128 stands for zero in the data rows.
Here are some points:
[243 255   0  60 255   0 249  61 180  97]
[148 226  47 138 202  78 215  75 222  97]
[106 181  62 147 151 105 207  87 189  97]
[112 181 106 115 127 117 179  81 185  97]
[152 133 126 118 100 140 153 114 173  97]
[107 106 114 141 121 130 106 122 122 161]
[130 117 143 164 162 157 116 161 114 161]
[101 132 103 165 124 152 118 140 122  97]
[ 79 145 120 175 100 158 149 131 133  97]
[101 128 139 169  84 148 167 111 180  97]
[131 158 112 122 154  91 174  92 177  97]
[140 158 143 104 117 109 140 100 153  97]
[153 120 134 130 115 145 109 148 106 161]
[131 110 120 151  77 152  88 145 106 161]
[101 108 125 151 136 160 108 161 112  97]
[ 93 130 138 178 112 154 115 144 147  97]
Then 16 other points, each followed by its number:
[ 70 125 118 175  57 179 151 118 146  97] 0
[130 161 117 103 112  90 159  71 161  97] 1
[169 141 102  92 133 103 156  87 155  97] 2
[135  88 186 119 181 126 107 139 107 161] 3
[147 100 111 147 133 137  97 163  86 161] 4
[120 113 102 154 135 141  85 164 102 161] 5
[ 90 109 135 165 108 149 120 150 114  97] 6
[105 123 131 176 123 168 140 129 130 161] 7
[127 157 135  97 156  93 170  83 160  97] 8
[176 171 132  75 130  85 156  82 136  97] 9
[147 102 154  91 177 131 115 124 106 161] 10
[103  97 107 140 118 149  80 163  72 161] 11
[128 126 111 157 180 151  97 164  85 161] 12
[ 83 121 124 128 123 163 106 145 118 161] 13
[ 75  77 109 168  88 169 130 133 144 161] 14
[120 157 124 114 187 114 175  85 171  97] 15
Which of these numbered points is nearest to each point below, looking only along the 3 directions in which the first points spread most? Its number follows each.
[151 160 180  90 167  75 151  93 145  97] > 2
[ 79 109 132 161 124 158 139 146 154  97] > 6
[124 165 144 121 108 107 162  75 171  97] > 1
[ 88 116 107 172 144 176 111 142 126 161] > 7
[130 161 107  98 138  84 161  93 153  97] > 8
[119 105 111 157  95 162 116 134 151  97] > 6
[150 103 143 129 128 137 102 153  93 161] > 3
[ 89 136 105 139 110 140 146 100 165  97] > 0
[ 75 107 122 152 109 159 124 134 136  97] > 6
[173 132  96 108 126 133 114 154  90 161] > 10
[ 81  81 159 175 106 167 106 148 121  97] > 14
[153 111 114 104 161 145  89 161  75 161] > 4
[131 145 106 155 107 181  96 165 131  97] > 7
[153 113 112 139 132 124  92 154  81 161] > 4
[123 127 162 130 119 141 158 101 154  97] > 1
[140 106  99 147 110 142 100 157  95 161] > 4
[150 105 142 157 141 153 107 152 107 161] > 4
